The rows of D fall into a few groups, and each row is roughly a mix of its group's hidden directions; some rows fit no group.
D, 152 rows:
[[  3 -13 -22   1  28  -5  -2 -11  -5   3 -10]
 [ 22  -9   7  -7  -8  15  20   6  -4   6  17]
 [ 15   1  10   4 -15  15   3 -28  10   1  -3]
 [ 10  12 -12 -17  -9 -26 -10  -6   7   0  11]
 [ -5  15  -4   7   6  -3 -16   7  28  15   4]
 [ -1 -23 -13   2   9   6  -3  -1  -1  13 -27]
 [  5  -5 -23  -3  12 -22  -1  14  13   3 -12]
 [ -8  12 -10 -11   5   2  -8 -32   7 -12   3]
 [ -6  14   8 -18   4 -19  11 -10  -8 -15  14]
 [  2 -22  -3  18   0  -9 -11  -7  18  14 -13]
 [-14   3  -4  26  -3 -12 -13  -4   7   5 -20]
 [ -8   6  -5  -5  -8  22 -13   6 -22  -4  18]
 [ 13   6  30  -5  -5  14   8 -11   9   1  11]
 [ 13  19  17   6 -14  18   5   9  13   4   9]
 [  1   0  20 -14  -2  17  -3 -19 -10 -18   0]
 [  2  -2 -21   0  -4  11 -24  17  11   9  10]
 [ -6 -15  10 -22  -1  -8   5  17  -8 -19  -9]
 [ -2   1   0  -6 -20  -9 -12 -16  17 -16  16]
 [  2  -4  19   0  -6  15  10 -27   5 -14  -2]
 [  5   5  14  -2  -9  30   5   9 -20   1   1]
 [  8  -9   6 -19 -11 -12  13 -19   3 -19   7]
 [ 25   2  19  16  -4 -11   7   9   6  -4  11]
 [-32   5   7   7  -2  -4 -10   3   0  -3  21]
 [  9  25   4  -8   4  10 -23   8  -1   4 -14]
 [-11 -21   4   2 -10  15  -8   7 -25  -8   3]
 [ -3  14   9  -9 -11  17 -14  -9   9   1  25]
 [ -3  13 -12  17  14  13   8  16   6  10  17]
 [ 10   6  -2 -13  20  14  23  12 -10  -8   4]
 [ 11  -1  14  16 -21   6  15  -2   2  20   7]
 [-11  18   0  11  14   2  -5  23  13 -14   1]
 [ 14  -2  -4   2  10  -4  -2   6 -26  17 -19]
 [ -7   2 -14  17  10 -10  10  24  12  -5  11]
 [ -1  14   0   9 -10  23 -10  16  17  13  -1]
 [ -1  18  -2 -11  13 -31 -10   3  -6  -1  -3]
 [ -5 -15  -1 -11   9 -18   7   6 -25 -10 -11]
 [ 12   1 -12   3 -11  21  13   4  -8  -1 -24]
 [ -3 -22  16   4  -2  24   5   1 -12   0  13]
 [ 27  19  -4 -19  -1   2   6 -11   5  -3   6]
 [ -7  17  20   1 -12  11   2  -8  26   1  -1]
 [-18  15  -2 -22 -16  11  -3   7   2 -16  -4]
 [ 14   9 -18   3  15 -21  20   2   6  -5  -1]
 [  3   5 -15  29 -12  -1   0   0  14  15   4]
 [  6 -28  -5   2 -14 -17  18  -4   3  -6  -1]
 [-13  -8  -6 -12  -1 -18  16  -4 -22  -6  13]
 [  5  -4  30 -16   6  -5   6  -8 -10 -14   5]
 [  1 -13  18  12 -22   7   1  -3 -23   0   3]
 [ 16  15   7  -7  -9   4  14  15  14  16 -12]
 [ -5  22  -2  20   7 -11 -15  -5  16  -3 -10]
 [  4  -7  -6  -5  -1 -21  24 -11 -18  -8   7]
 [  5  -4 -30  -2  19   3   9  12   0   5  11]
 [ 17 -14  -2   1 -11  13   8   1   5   4 -29]
 [ 12  -2  -2  -2   2  -4 -15  17  -6   5 -31]
 [-11   5   2  14   3  11 -12  32   9  -4  -1]
 [ 14  10   0  -1  -4   7  23 -20  17  13   3]
 [-15  -8  27 -15   8   2  -7  -7   9 -12 -10]
 [-17 -25  -5  14  10   7  -8  11  14  -5  -7]
 [ -5  11  -8   9   4 -28 -12  13   4  -6  15]
 [  8  -7 -15  10  -8  23   6   2   6  16 -18]
 [-14  -2  11  -9 -29   1  -2   8  17  -3   9]
 [-13   6 -24  14   3   9  -7 -21   6   2  -9]
 [ -1  -7  11   0 -17 -14   8  -9   7 -10  27]
 [ 12 -27 -19   3   0   8  -7 -13   2   3 -14]
 [ 18 -12   0 -21  -8   7  -8  19  -6 -15   0]
 [  3   7 -11  -1   9   8   7  33   2   1  16]
 [ 20   3 -15   6   6  -2 -28 -13   6   7   1]
 [ 20  -1  14   0 -26  -5   1  -5   2  -5  18]
 [-13 -18 -11  -8  -2  -3 -12  -4   5   2  29]
 [ -9   6  17  19  -7   9 -11  13   9  17  12]
 [  9 -15   2   0   5 -26  24  -3  -6   7   7]
 [-12  13  21  -3 -20  -4  -3 -14  -9 -17   2]
 [-24   4 -17  10  12 -12   2   6  18  -5 -10]
 [  1 -18 -20 -15   9  11  10   2   0   1 -21]
 [-13   9   2  -1  21  17  16   9   8   6  17]
 [ 12  12   5 -13 -15   1  26   4  -7   4  16]
 [ 12 -15 -12  16   6   4 -10 -15  -8  11  19]
 [  8   3   0 -14   7   4  21  13   5 -23  14]
 [ 19 -19   7  12   5 -17  12  14  -7   5  -9]
 [ -3   7  13  -7   4 -13  15  20  -5   8 -23]
 [ -9 -18  -8  -4   1   7  -4  12 -23  -4 -21]
 [-23   5   0  -7  10 -10  15  -3  19 -12 -12]
 [  9   1   3   4  -3  15  10  19  11  22 -18]
 [ -2 -21   7  20  -2  23 -15   4  -4   4  -4]
 [ -9  -2   3  -8   4 -23 -17   1   8 -14 -23]
 [  3  -9  -6  16  -3 -18 -11   7  17   9 -22]
 [ 18  -5 -12 -14  -5  -7 -17   4 -25   4  -4]
 [ -9  11  24 -25   5  -2   5   8 -11  -9   0]
 [  1   2 -18  16  10  -6  -2   5  -8  29  -7]
 [-15  22  -5  -9   8   3 -21  -6  17  -2   2]
 [  9   7 -22 -13  21 -19  -7   2  -5   2  -8]
 [ 12  -9   7  12  -1   3   6  11  -5  15 -29]
 [ 13  23  23  12  -8   0  10   6   0  -1 -11]
 [-11   1  -8   1   6 -33  -4 -19  -3   0  -5]
 [ 18   7   9 -17  -1 -17  10   2  18  13  -8]
 [ -2  -6  -1   0 -16  13 -13   7 -32  -2   6]
 [ -8   1  15   2  -8  30   6  -4 -10  -7  16]
 [ 14  -9  11 -11  16  -2  10 -18   6   4 -21]
 [-13   8  -4 -19  11 -14   1 -25   1  -7   8]
 [ 16  20   4   8   2  12 -10   1  24   1 -12]
 [-14  -8  24  21 -16  -5   8   6   5   4   1]
 [ -2   2   1   5  24  18  27   3  -3   3   4]
 [  9  10  16  -1  -1   0  15  26   9  17  -4]
 [ 18  -8  -4 -13  -3  -9  16  19   4 -19  -8]
 [ 24  10  16   3   1 -15  21   2   9   1   5]
 [  5  -9  15  -3  -5  10  19  -1   9 -28  -2]
 [  8  19 -11   5   8 -12  11 -20  14  -3  15]
 [ -1  19 -17  -2  24 -13  -2  -9   6  11  -8]
 [-11 -21  15 -11 -19  14  -3  -7  -6  -1  13]
 [  2  -2  -5 -12  16 -25  14   2  17  12  -7]
 [ 14  -5  18  -4   4  23  -1 -15  13   5 -14]
 [-10   4 -14  29   6   0 -16 -14   1   8  -3]
 [-28   6  -5  10  14  21  -6   5  -6   1  -6]
 [-13  18  -6  14  12   6 -16  -6   8   4 -20]
 [ -5  -2 -13 -14   8   2 -10   5  31  12  -4]
 [ 14   8   2   8   3  -7 -15   1  26  17 -11]
 [ -3   5   7 -24  16   1  -1  12 -20 -13 -10]
 [ -3  10  12  23  10  13  10   7  -4   6 -21]
 [ -5  16   3  14  20   0  12 -17  16 -11   7]
 [  0  -8 -11   6   5 -33  13  -2   4 -11  -8]
 [  4  -2 -10 -20  22 -10  14   9  13  12  -7]
 [ -5 -14  -3  24  12  17  -3   5  10  18  -7]
 [ -7   8  13   1   3 -13   8   0  18   2  29]
 [ -5  -8  12  -1 -11   2  17  14  10   5 -27]
 [ -3  -2   9   9  -6  13  -3  17  17  26   9]
 [-24   0   3  17  -2  16   4  -3 -10 -13 -16]
 [  9   4   1 -17  10 -11  11  16  18  17 -10]
 [ -1 -11  20   6 -19  -6 -12 -20   3  -9  10]
 [ -8   4 -18  -3   7 -29  13  12  -3   8   0]
 [  4 -34  -4  12  -5 -14   7   6  -1   6   6]
 [  5   7  -2 -17 -23 -10 -12  -3 -17 -17  -5]
 [  1   6   3  11  -2   0  -6  34  11  15  -1]
 [ -5  25   4 -11  20  -9  -6  -5   0 -19  -3]
 [ 11  16 -14  -6   7  21  -5  -8 -18 -12   0]
 [  8 -12 -21  -5   0 -20  11   9  15   0  15]
 [  0   0 -19  16   5 -23   4  20  11   1  -4]
 [ -5  24   7  -3   4   4 -20 -23   3   5   6]
 [ 21  -6   0 -14  -4 -14   9 -13  -7  -6 -22]
 [ -9 -10  10  -2 -20   5  -2 -20   9  -3  22]
 [ -6   0  15 -15  -8  20 -13 -18 -12   8   8]
 [-13  -2   4  23  -2   5  15   8  17  17 -10]
 [  3  14  -5  24  14   8   0  17  13   1 -13]
 [ -1 -13  11 -14  -3  11  -7  22 -16  -5 -18]
 [-19 -12   3   4  17  20 -16   4  -4  -9 -11]
 [ 19 -12   7  17  -4  15   2  -1  17  18  -4]
 [ -8   0  -6  -9   6 -23 -16   4  -3 -17 -21]
 [  5   0  18 -14   6  28   5  -4 -13  -8 -10]
 [  3  23  -3 -17  15   3  18  -4  14 -11   1]
 [  6 -17 -10  16  -1  23 -16   2 -12  -1  10]
 [  0  17 -16  24 -17  -6  11   1   4  11   4]
 [ -8 -11  -4   8 -12 -13  -8 -22  -9 -22  -5]
 [-11 -14  -8  -5  -2 -30 -17  -7   4  -1   6]
 [ -4   5  -2 -16   6 -15   8 -25  -9 -17   8]
 [  8   3 -16 -19  -3 -18  -9   0 -12  20   9]]

One row of each group comes first, with its name. Which group is each row after those in?
[ -6 -27  -6   1 -13 -10  16  -3   1   1  19] => (59)
[  6  -9  10 -11 -15 -13   0  23  -5  15 -15] => (78)
[  9  19  -4   7 -22  12  21   6   1   2  11] => (139)
[-21 -12  16  -3   1  16  10  13  14 -11  -4] => (77)

[-18   4  -4  25   6   8   4 -19 -12   7  12] => (77)
[-11  -8  -2  22  10   8 -13  -4  22  14   1] => (78)
[ 11 -28  -2   9   9   0  19  -2  -6   8 -15] => (78)
[-10   6 -23  -3  -3  23  -4  -4   5   9 -19] => (139)
[ -9 -17  16 -11  -1  -5  15  -9 -11   7  22] => (139)
[ 12   3  24  -1  -9  26  -1 -11   3  -8   2] => (139)
[ 11 -18  -6   5 -17  12 -12   8 -16 -13  13] => (77)
[ -7   0  -3  21  -6 -19   1   1  25 -16   1] => (59)
[  1   9 -15  18  16 -15  13  15  13  -7  -1] => (59)
[ 10  13   9 -17  12   0  11  -5   0 -27  -9] => (59)
[  9   3 -14 -30  12   3  17   5  -1  -3  -9] => (78)
[ -3  10  -2   3  -5   5  -2  19  21 -12  25] => (59)
[-23   0   2   3   4   2  -8 -21 -10  13  19] => (59)
[-17  12   2  10  -7   1 -27  10  12   6  12] => (59)
